One turn moves each row of this set onto another row. After a few examples, where does it send each row asked below?
J644: [ -7,   9,  16,  17, -23,  24, -10, -19, -14,  -1,  -4,   0,  24,  -2,   7,
  -1, -25, -11,  15,   8,  17, -20]
J517: [ -4,   2,  -2, -27,   9, -19,  -3,  19, -28,   7,   1,  -7,  -7,   0,   9,
  13,   2, -20, -30,   5,  -7,  -8]
J602: [  5,   8, -18,   2,  -8,  -4, -11,   0,  -6,  -6,  10,   3, -42,   5,  -6,
   0,  12,  -3, -18,  27,   7,   6]
J80: [  0, -16, -15,   7,  13, -18,  16,   5,  -1,   1,   8,  11, -26,  14, -16,
   3,   2,  16,   7,  14,  14,  19]
J248: [ -9, -10, -10, -25,  15, -30,   4,  24, -21,   3,  -6,   3,   7,  14,   8,
   9,   1,  -5, -18,  -1,  -6,   5]
J175: [  9,   4, -14,   9,  -1,  -9,  10,   1,   0,   5,  13,   4, -47,  -3, -13,
   0,   3,   1,   0,  21,  13,  13]
J85: [-20,  -1,  18,  14, -20,  18,  -2,  -9, -16,   4,  -8,   0,  32,   2,   8,
   7, -24,  -8,  25,   1,   9, -15]
J834: [-12,   5,  16,  19, -28,  25,  -6, -15,  -8,   0,  -5,   0,  24,   0,   9,
   2, -18, -11,  23,   7,  11, -16]
J14: [ -9,   7,  18,  12, -20,  21,  -7, -15, -16,   0,  -7,   0,  32,  -1,  10,
   1, -27, -12,  14,   4,  15, -21]
J387: [-11,   7,   9,  24, -25,  19,  -7, -17, -11,  -2,  -7,   6,  20,   0,   3,
  -3, -30,  -1,  25,   9,  18, -11]
J64: [-16,   2,  10,  23, -21,  16,  -6, -13, -16,  -1,  -8,   7,  24,   2,   1,
  -1, -33,   2,  26,   7,  18, -10]
J821: [-23,  -2,  16,  19, -21,  17,  -2,  -9, -16,   5,  -8,   2,  27,   1,   4,
   8, -26,  -4,  28,   3,  11, -13]
J785: [ 15,   7,   6, -24,  10, -12,  13,  12, -14,  13,   9, -11, -11,  -7,  10,
   8,   7, -29, -24,   3,  -1, -11]
J117: [  6,   2,   3, -29,  15,  -1,   6,  -4, -22,   1,   4,  -7, -30,  -1,  -2,
   0,  19, -17, -23,  -1,  13, -19]
J427: [-15,  -7,  -8, -20,  21, -25,  17,  14, -31,   9,  -7,   5, -30,   1, -11,
   3,  -4,   4,   0, -10,  12,   1]
J201: [ -6, -14,  -2, -30,  28, -20,  16,   9, -25,   1,  -6,   2,  -9,  12,  -4,
   1,  10,  -1, -10, -14,  11,  -7]
J38: [ -7,   8,  12,  22, -24,  23, -10, -20, -10,  -4,  -4,   4,  22,   0,   4,
  -3, -26,  -6,  20,  11,  19, -15]
J296: [  6, -13,   5, -26,  24, -21,  18,  15, -15,   8,   4,  -5,   9,  10,   6,
  11,   6, -14, -18,  -4,   1,  -4]
J820: [ -4,  -4, -18, -12,  12, -26,  18,   9, -11,   0,  -9,  14, -29,   9,  -7,
 -12,   4,  10,   9, -10,  15,  11]
J880: [-21,   0,  13,  21, -25,  18,  -2, -10, -12,   3,  -8,   4,  24,   2,   5,
   4, -26,  -3,  31,   5,  12, -10]
J740: [  0,  -5, -25,   4,  -2, -15,  -4,   5,   1, -11,   3,  13, -29,  17,  -7,
  -4,  10,  12,  -5,  20,   8,  19]
J949: [-12,  -2, -25,   0,   0, -30,   2,  20, -14,   2,  -4,  12, -27,   7,  -5,
   2,  -7,  11,   0,  11,   2,  22]
J125: [  4,   5,   0, -34,  15, -19,  15,  10, -23,   6,  -7,  -3, -16,  -1,   8,
  -5,  11, -19, -15, -15,   6, -13]
J515: [-11, -17,   1, -16,  26, -25,  19,  20, -27,  17,   4,  -3, -10,   3,  -9,
  20,  -9,   0,  -8,   2,   3,   3]
J526: [-18,   1,  13,  23, -26,  22,  -5, -13,  -9,   0,  -6,   4,  21,   3,   3,
   3, -22,  -2,  29,   8,  13, -10]
J978: [ 20,  -1,   4, -13,  10,   4,   5,  -6,  -3,   1,  18,  -9, -23,   2,  -1,
   7,  20, -20, -26,  18,  10, -11]
J535: [-17,   2,  16,  14, -16,  14,  -4, -10, -22,   3,  -9,   3,  33,   0,   6,
   3, -35,  -5,  21,   2,  14, -15]
J59: [-20, -17, -14, -11,  17, -27,   2,  21, -27,   3,  -2,   7, -12,  13,  -9,
  15,  -7,  11, -10,   8,   1,  11]
J825: [ 17,   4,  -7, -20,   6,  -2,   8,  -7,  -1,  -8,   1,   2, -29,   8,   2,
 -15,  27, -11, -14,  -1,  16,  -8]
J607: [ 16,  14, -13, -12,  -9,  -6,  -8,   3,  -1,  -6,   6,  -1, -24,   5,  11,
  -6,  19, -19, -25,  17,   1,  -1]
J663: [ 26,   8, -10,  -1,  -3,  -4,   9,  -3,  13,  -2,  12,   2, -28,   4,   2,
  -9,  19, -13, -10,  16,  10,   5]
J112: [-14,   3,  18,  11, -15,  18,  -6, -12, -20,   2,  -8,   1,  35,   0,   8,
   4, -30, -10,  16,   3,  14, -20]
J322: [ -4,  -9, -14,  -4,  13, -35,  24,  23, -11,  13,  -1,   9, -15,   4,  -5,
   4, -10,   6,   8,  -1,   4,  20]
J120: [ -2,  -7, -15,  -5,  12,  -9,  10,  -5, -10,  -5,   1,  11, -44,  10, -18,
  -8,  13,  12,   2,   5,  22,   5]
J452: [-15,   4,  14,  22, -28,  25,  -6, -15,  -8,   1,  -4,   1,  18,   0,   5,
   3, -20,  -8,  27,   9,  13, -13]
J497: [-15,   3,  20,  15, -24,  25,  -6, -14, -12,   2,  -4,  -2,  27,   0,   9,
   6, -19, -13,  20,   6,  10, -19]
J108: [-18,   2,  20,  13, -22,  21,  -4, -10, -15,   5,  -7,  -2,  30,  -1,  10,
   7, -22, -13,  22,   3,   9, -18]
J670: [  8,  12, -14,  -9,  -2,  -7,   8,  -3,  -8,  -1,   1,   5, -50,  -3,  -6,
 -13,  14,  -6,  -4,   3,  17,  -1]
J598: [  8,  -1,  -2, -24,   8,  -4,  -9,   4, -13,  -6,   8,  -6,  -8,  10,   8,
   7,  19, -19, -36,  15,   0, -11]
J140: [-17,   1,  12,  18, -17,  13,  -4, -10, -18,   2, -10,   6,  31,   2,   3,
   2, -35,   0,  25,   3,  16, -11]

J85 moves to J108
J201 moves to J125
And these:
J322 moves to J515
J535 moves to J112
J248 moves to J517

One turn moves each row of this set onto another row. After a few examples, where does it send each row asked below?
J168: [-10,  -5, -20,  17,  10,  -8,   6,  14,  14,  18,   2,   0,  10,  20, -29,
  32,  22,  12,   5,   8,  11,  -7, -16, -27,  12, -18, -12,   0,  22,  10,
 -46,   9,   8, -14, -20, -13, -14,  -4,  -4,   0,  16,   8]
J311: [ 18, -17,  -3,  26, -15,   9,  -8,  13,  -3,  16, -35,   5,  33,   6, -17,
  28, -20,  15,  -7,  19, -24, -18, -15,   0,  18, -16,  24,  -3,   4,  17,
  -6, -19,  -3, -12, -24,   1,  -9, -10, -20,  -6,   9,   3]
J321: [ 28,  -2, -30,   3, -22, -36,  -5,  12, -27, -22,  -1,   8,  14,  35, -23,
  12,   8,  21,  -9,  25, -23, -34,  23, -25,  26, -26, -35, -17,   1,   9,
 -31, -28,  -9, -38,  -5,  -4, -16, -22,  -2,  20,  -2,   3]
J806: [-31,  -7,  -2,  18, -27, -17,  -9, -12, -21, -24,  -6,  -7,   0,  13, -23,
 -24,  -4,  28,  -4,  10, -14, -21,  -1, -13, -15, -45, -34,   6, -14,  10,
 -10, -15,   0,  -7,  -3,  -8,  -8, -13,  -8,  25,   2,  -3]
J763: [ 14, -19,  -4,  24, -16,   9, -13,  14,  -4,  19, -32,   8,  36,   0, -13,
  30, -13,  15,  -3,  21, -28, -17, -13,  -4,  20, -10,  28,  -2,   5,  18,
  -7, -14,  -3, -13, -25,  -4, -12,  -6, -14, -10,   4,   4]
J634: [-17, -31,  -6,  24, -22,   4, -18,  15,  -3, -10,  -7,  10,  28,  16, -15,
  25,  25,  14, -13,   9, -11, -35,  -1,  -6,  27, -30,  -9,  24,  40,   5,
 -37, -22, -12, -27, -36, -14,  -9,  -4,   9,  -9,  -8,  28]
J892: [ 12, -21, -15,  -2, -11, -28, -11,  16,   9,  -4, -26,  -1, -17,  14, -17,
  18,   9,   7,  -1,  30, -16, -21,  -6, -24,  26, -29, -15,   5, -13,   7,
 -14,   2,  32, -28, -29,   7, -10, -35,  -7,  31,   8,   2]
J54: [ -7, -10, -23,   6, -40,   9,   9,  -5,  -5, -40, -36,  -6,   6,  -3,  -1,
  11,  14,   9,   9,  18,   2, -27, -13,  -7, -11, -23,  -3, -22,  -8,  -9,
 -39, -21, -27, -33,  -2,   8, -17,   3,   8,   5,  21, -23]
J390: [  3, -22, -28,  28, -29,   8,   4,  20, -26,  10, -33,  -4,   6,   2, -17,
  33,  -4,  33,  10,  11,  -2, -16, -12,  -9,   4, -36, -15,  -7,   7,  31,
 -46, -11,   4,  12,  -2,  -6, -15,  -7,  24,   3,  -7,  -6]
J19: [ -6, -36, -23,  -1, -36, -38, -17,  10,   5, -24, -12,   0,   1,  22, -16,
  18,   0,  10, -14,  20, -31, -33, -22,  -2,  -2, -12, -12, -17,  48,  35,
 -22, -13,   3, -45, -20,   1, -13, -12,  -7,   0,  23,   2]
J678: [-14,  -9, -15,  15,  -5,  -4, -20,   4,   1, -18, -17,  33,  -8,   5,   2,
  24,   8,   3,   0,  22, -13, -31, -33, -20,   2, -33,  10, -14,  -4,   1,
 -34,  -6, -16, -40,  -1,  -2,  -7,  -9, -44,   6, -16, -27]
J226: [ 14,  -4,   2,  36, -30, -28,   1,  19, -12,  12, -16, -19,  12,  -2, -13,
  38,   6,   5, -11,  41,  -8, -25,   9, -16, -24, -19,   3, -15,  29,  -2,
 -28, -12,  -7, -19, -17, -21,  14,   0,  -3,  -3,   7,  11]
J714: [-17, -28,  -7,  26, -19,   9, -17,  15,  -5, -16, -11,  11,  29,  12, -11,
  29,  24,  12, -11,  12, -15, -35,  -1, -12,  20, -28,  -9,  23,  42,   5,
 -35, -22, -10, -21, -29,  -7, -10,  -2,  13,  -7, -13,  33]
J13: [  8, -12,  -8, -17, -52,  -4, -10,  -8,  21, -31, -21,   8,   2,   1, -19,
   4,  15,  15, -20,  18,  -2, -24, -16, -14,  -6, -57, -23, -14,  -4,   1,
 -14,  -2, -16, -25, -17,  18,   8, -14,  12,  -6,  11, -16]
J323: [-11,  10, -22,  -4, -31, -20, -33,  -4, -18, -10,   0,  30,  -9,   9, -20,
   7, -12,  19,  12,  13,  -3, -27,  -5, -22,   1, -40, -28, -13,   5, -23,
   4,  -4, -16, -27, -28,  19,   5,  -8, -13,  -3,   5,  11]
J862: [-19, -10,  -9,  -5, -21,  -8,  -2,  -9,  -7,  -5,  -3,  47,  -1,  18, -26,
  13,  -3,  23,  -2,  31, -17, -29, -34,  -7,  -9, -53, -24,   5,  12,   2,
 -18,  -4,   8, -20,  -7,  17,   0,  -9, -31,  13,  11, -24]
J169: [  5,  -2, -35,  12, -26,  -6,  -8,   3, -29, -32, -27, -15,   3,  34, -25,
  20,  -3,  14,   6,   8,   5,  -8,  -8,   3,   6, -18, -16, -22,  15,  28,
 -11, -19,  -9, -40, -23,  29,  -4, -35,   2,  29,   9, -13]
J61: [  2,  -3, -15,  13, -35,  -5, -28,   2, -29,  -5,  -7,  37, -25,   6, -12,
  19,   8,   1,  20,   6, -32, -38, -21, -23,   0, -22,  -4, -30,  -6, -19,
 -24, -12,  -4, -37,   9,  -7,   7,   3, -15,  -3,  -2,   6]
J762: [-11,  -9,   1,   2, -24, -33,  -9,   9, -12,   2, -17,   1,   3,  27, -27,
  13,  18,  11,   1,  35, -11, -18,  13,  -2,   3, -16, -19,  -3,  36,   1,
  -3, -39,  24, -47,  -9,  18, -29, -18,   1,   2,  11,  -4]
J473: [-18, -28, -22,   7, -37, -14, -12,   4,  -6, -30, -21,   4, -12, -13, -10,
   5,  21,  14, -15,   1, -10, -31, -26, -26, -23,  -7,   0,   8,  21, -13,
 -32, -36,   0, -31,   3,  -8,  -1,   5,  -1,   5,   9, -18]
J369: [-31,  -5, -15, -11, -32,   7,  -4,   1,  -9, -17, -14,  -5,  -9,   2, -10,
  -7,   0,  12,   3, -10, -17, -15,  -3, -28, -14, -19,   8,   3,  -1,   6,
 -25, -16,   2, -31,  18,   0,   0,   4,   8,  30, -16,   9]
J90: [  2,  -6, -33,  21, -13,   4, -17, -13,   1, -24,  11,  21,   7,  20,   6,
  36,   0,  10,  -5,  16, -24, -37,  -1, -17, -10, -21, -15, -19,   0, -22,
 -44, -19, -11, -29,  11,  12, -28, -16, -10,  18, -22, -17]
J86: [ -6,  -4, -37, -13, -46, -14,  -6,   6,  -5,   1, -32,  -3, -22,  50, -28,
  20,  13,  13,  -2,  18,  -6, -23, -11,   8,  11, -29, -13,   2,   1,  26,
 -12,  -6,   4, -34,  -4,  10, -10,  13,   0,  27,   7,  14]
J253: [-10,  -5, -21,  23,  11,  -2,   9,  13,  13,  18,  -1,   6,  11,  14, -25,
  33,  23,  14,   7,  15,   9,  -9, -16, -27,   0,  -9, -13,   4,  26,   7,
 -47,  10,   7, -14, -20, -11, -14,  -2,  -5,   1,  17,   6]
J21: [  9,  -7, -29,  43, -32,  26, -19,  11, -23,  -4, -21,  17,  25,  34,  -9,
  33,  17,  -2, -13,  12, -16, -43,  16, -17, -10, -27, -17, -13,   8,  12,
 -25,  -4,  13,  -7, -14, -15,   3,   8,   5,   4,  27,   6]
J166: [  1,  14,  -3,  27, -18,  34,   1,  20,   6,  12, -33,  -9,  11,  21, -17,
  14,  16,  24, -16,   9, -30,  -8, -10, -12,  10, -35,  -6, -18,  15,   5,
 -34,   3,  -7, -39, -30,  -1,   9,   8,   5,  24,   3,   0]
J675: [ 25,   3, -15,  27, -24,   3, -26,   3, -16,  -1,  -4,  14,   1,  25, -18,
  36,   0,  40,   3,  19, -13,   9,  12, -11,  -6, -34,  -3,  12,  23,  11,
 -36,  -6, -18, -39, -14, -21,   1,  -1,  14, -10, -21,   0]
J855: [ -6, -13, -19,  13, -42, -15,  -7, -17,  -4, -21,  27,  15,  16,  37, -20,
  24,   2,  -1, -23,  20,  -9, -35, -30,   7, -21, -31, -17,  -9, -15,  -1,
  -9,  -6, -12, -14,  -4,   5, -14, -19, -10,  13,  -7, -11]
J922: [ 16, -40,  -6,  17,  -8, -10,   1,  14,   4, -13, -30,   7,  -6,  23, -27,
   2,  10,  21, -12,  18,   2, -27, -17,  -3,  17, -13, -33, -16,  -4,  30,
 -15,  -8, -14, -38, -14,  -2, -24, -31, -34,   8,  -2,  -2]
J424: [-11, -15,   7,  -4,  -5, -17,   2, -11,  -1, -40,   2,  -1,  19,   4, -33,
   0,  -8,  19,   2,  20, -18, -45, -15,  -6,   4, -28, -33,  -6,  10,  -2,
  -7,  -1, -21, -21,   3,  21,   8,   0,  12,  -1,  -1,  -6]
J105: [  3, -23, -31,  20, -28,   5,   4,  24, -26,   7, -27,  -4,   8,   9, -14,
  33,  -7,  31,  10,   7,   4, -18,  -7,  -9,   8, -42, -18,  -9,   9,  33,
 -48,  -8,   4,  10,  -7,  -2, -15,  -9,  26,  -1,  -2,  -8]
J962: [-12, -14, -16,  23, -22,   0, -20,  -9,  15,  -2,  -7,  21, -17,  -8, -30,
  35,   5,   2,  18,   8, -17, -32,   1, -25,   0, -16,  -2, -23, -16, -17,
 -25, -19,   3, -15,  10,   7, -25, -28, -14,  21,   2,  10]
J277: [ 15,  -8,   5,  34, -23, -31,   2,  24, -13,   9, -16, -19,  11,   1, -18,
  40,  -3,   6, -15,  38,  -2, -31,  13, -13, -23, -23,   1, -12,  29,  -2,
 -23, -12,   0, -18, -17, -14,  16,  -3,  -4,   0,  12,   9]
J623: [-23, -20,  10,  -5, -28,  -3,  -9, -14,  -1, -21, -16,  -5,  17, -13,  -7,
   6,   7,   7,  11,  27, -19, -41,  24,  -7,  -4, -13,   0, -13,  15,  -8,
 -27,  -9, -12, -47,  14,   4,  -8,  -3,  11,  17,   0, -12]
J589: [  5,  13,   0,  27, -22,  33,   3,  20,   4,  12, -29, -12,   8,  30, -21,
  12,   9,  26, -16,   8, -31,  -6,  -9,  -5,   9, -37,  -7, -16,  11,   2,
 -30,  -3,  -4, -41, -31,  -3,   6,  11,   3,  26,   7,   2]
J555: [ 28,   1,  -8,  26, -25,  -2, -26,  -2, -15,   0,  -2,  11,   2,  31, -22,
  34,   0,  40,  -3,  18, -14,   7,  12,  -2,   0, -32,  -7,  10,  21,   8,
 -38, -11, -16, -42, -15, -24,  -1,  -4,  15,  -9, -19,   1]
J487: [ 13, -12, -32,  39, -27,  15, -22,  11, -23,  -6, -20,  14,  21,  36,  -7,
  33,  11,  -3, -12,   5, -13, -47,  17, -17,  -8, -31, -23, -14,  15,  13,
 -25,  -4,  19,  -7, -18, -12,   8,   7,   5,   1,  29,   6]
J63: [-10,  -6, -23,  20, -33, -19, -38,  -2,  16,   0,  18,   4,   6,   2, -43,
   5,   0,  20,  -2,   5, -23, -29, -11, -13,   4, -31, -16, -35,  -9,   3,
   3, -13, -13, -19,  -9,  17, -22, -23,  -3,   3,   8, -22]
J116: [ 41, -33, -25,  13, -26,  -6,  -4,  10, -14, -27,   2,   0, -23,  40, -16,
  13,  18,  10,   2,  24, -35, -35,  -6,  -9,   5, -34, -26,  -1,  10,  10,
 -14, -22,   8, -38,  -9,  17,  13,  -3, -16,  -4,   4,  17]
J807: [ -2, -13, -24, -10, -54, -30,  -5, -12, -10,   7,   3,  -6,  12,  -5, -14,
 -15,  23,  21, -21,  12, -13, -31, -22, -20,  -1, -30, -18,   4,   2, -17,
 -17, -28,  -2, -11, -14,   6,   7,  -7, -16,  13,  11, -11]

J61 moves to J623
J806 moves to J855
J226 moves to J763
And these:
J321 moves to J19
J105 moves to J487

